(in the rows, 128 means zero)
Each named turn below is shown by a few rows before and after it. Which turns, in which order, take the first row of each later pair to the second? The first pair is answered.
turn T:
[174  78 110  90 101 189 156 147 107 147] |-> [174 127 119 110 101 160  57  91 155 104]
[123 138 143 120 154  98 125 138 128 126] |-> [113 142 143 125 151 100 131 139 124 127]
[125 153 141 122 131 112 111 146 127 130] |-> [116 149 147 123 131 120 125 147 115 141]
turn N:
[109 132 144 132 105 138 114 110 126 138] |-> [123 125 148 121 103 125 110 120 109 138]
[122 111 110 151 120 173 159 116 161 117] |-> [146  99 120 102  99 160 158 137 129 140]
[104 137 149 133 131 100 131 151  95 125] |-> [ 94 141 150 138 136  98 127 142 104 120]
turn F:
[ 91 137 145 140 122 134 126 136 140 130] |-> [ 95 145 145 147 116 129 130 123 138 134]
[120 121 125 118 126 117 159 106 115 160] |-> [136 111 108 127 128 128 156  96 125 150]
[173 117 118  88 112  97 103 144 120 133] |-> [173 119 122  84 113  98 100 148 115 135]
turn K:
[162 111 112 120 133 104 135 157 111 147] |-> [147 125 121 121 138  93 132 157 109 154]
[106 118 147 122 161  90 159 163  75 167] |-> [121 145 144 161 164  60 117 118  95 144]
[138 116 101 170 207 101 156 174 115 104] |-> [151 113  95 181 207  93 142 156 124  96]
Pairs:
Each pair is 2 to 3 turns apart.
[160 146 135 141 125  69  95 103 108 124] |-> [182 120 116 139 141  98  85 126 137  95] | F F
[153 134 136 114 115  66  96 115 103 135] |-> [136 136 118 163 144 102  91  97 155  94] | N F
[149  85  92  79 110 177 143 178 119 123] |-> [108 123 125  73  91 129 158 159  69 169] | F F
[183 115 123 147 138 117 108 107 148 122] |-> [128 123 153 112 133 117 160 152 101 170] | K K F
[148 172 124 178 107 100 113 114 101 145] |-> [149 162 131 154  93 100 121 123  86 155] | N N N
[101 178 145 153 141  95  86 109 138 129] |-> [145 120 108 181 122 129 174  97 121 158] | T F F
[140 117 164 100 123 145 151 124 109 159] |-> [113 136 155 153 150 160 146 103 143 134] | N N N
[128 139 125 171 117 143  95  72 162  89] |-> [ 99 101 133 114 108 192 169 158 143 124] | K K
[126 148 147 168 154 143 169  67 143 144] |-> [160 145 157 121 125 120 105  58 147 135] | N T T
